In the data rows, 128 means zero.
Here are some points:
[110 113  83 125 212 128 166  98 108 163]
[ 79 141 122 131 117 115 112  81 148  91]
[131 115 131 144 126 133 118 137 155 132]
[124 169 144 112  66 123 128 129  87 141]
[120 156 147 107  94 170 164 148  79 138]
[154 145  98 151 104 100 192 122  91 171]
[168 105 119 147 139 130 150 171 144 157]
[154 106 105 151 159 119 130 144 129 138]
[ 93 101 132 104  95  92 117 114 147 106]
[146 155 141 112 119 197 129 108 108 161]
[141 143 122 113  89 151 140 123  76 172]
[142 111 155 136  89 123 126 120 139 126]
[130 133 143 122  83 122 111 145 120 113]
[144 143 145 123  83 110 122 138 136  97]
[134 139 144 141  90 145 107 145 133 127]
[144  85 136 147 124 108 119 131 155 149]
[127 143 144 124  90 125 145 142  88 153]
Here are 16 more points, each followed by its number:
[138  97 140 171 124 129 129 161 133 164] 0
[119 107 138 137 127 100  94 165 146 133] 1
[ 89 161  94  99 210  92  61 122 115  89] 2
[123 124 134 124 127 159  86 108 131 154] 3
[ 77  98 140 135 160 104 145  93 148 105] 4
[ 78 145 110 137 128 108  95 163 132 193] 5
[ 91 140  86 101 195  88  62 122 104 127] 6
[ 82 163 139 150 180 101 135 100 165  81] 7
[140 101 115 157 163 123 117 170 120 142] 8
[141 135 159 107  57 128 102  78  94 139] 9
[143 123 101 120 156 145 194 118 118 137] 10
[153 107 140 161  91  98 202 141 159 139] 11
[148 166 137  84 136 131 121 139 181  95] 12
[153 119 116 152 138 128 136 147 128 124] 13
[121 124 142 145  89 120 117 133 121 139] 14
[114 120 139 102 147 145 141 113 152 102] 15
Which of these numbered points is nearest to each point below by angle, seen from the average point of the first points? Its number follows each.
[124 124 146 112  91 130 133 121 102 147] > 9
[120 111 109 144 127 107 134 126 144 105] > 4
[132 118 131 121 153 145 112 160 125 129] > 8
[132 138 139 103  70 113 107 110 110 124] > 9
[134 133 118 138 130 117 172 110  95 148] > 10
[149 144 148 110  68 127 105 102 126 132] > 9
[114 111 123 144 114 122 121 130 150 127] > 1
[133 143 123 130 148 171 182 104 113 135] > 10
[151 133 131 126 131 150 103 141 132 147] > 3
[ 90 135 132 152 168 130 152 119 175  89] > 7
[110 137 120 108 162 119  81 115 146  82] > 2
[140 134 101 110 149 153 159  95 121 145] > 10
[130 108  65 129 175 112 210 128 108 149] > 10
[129  94  87 153 187  90 113 172 135 133] > 8
[107 107 123 109 152 172 173 122 161 100] > 15
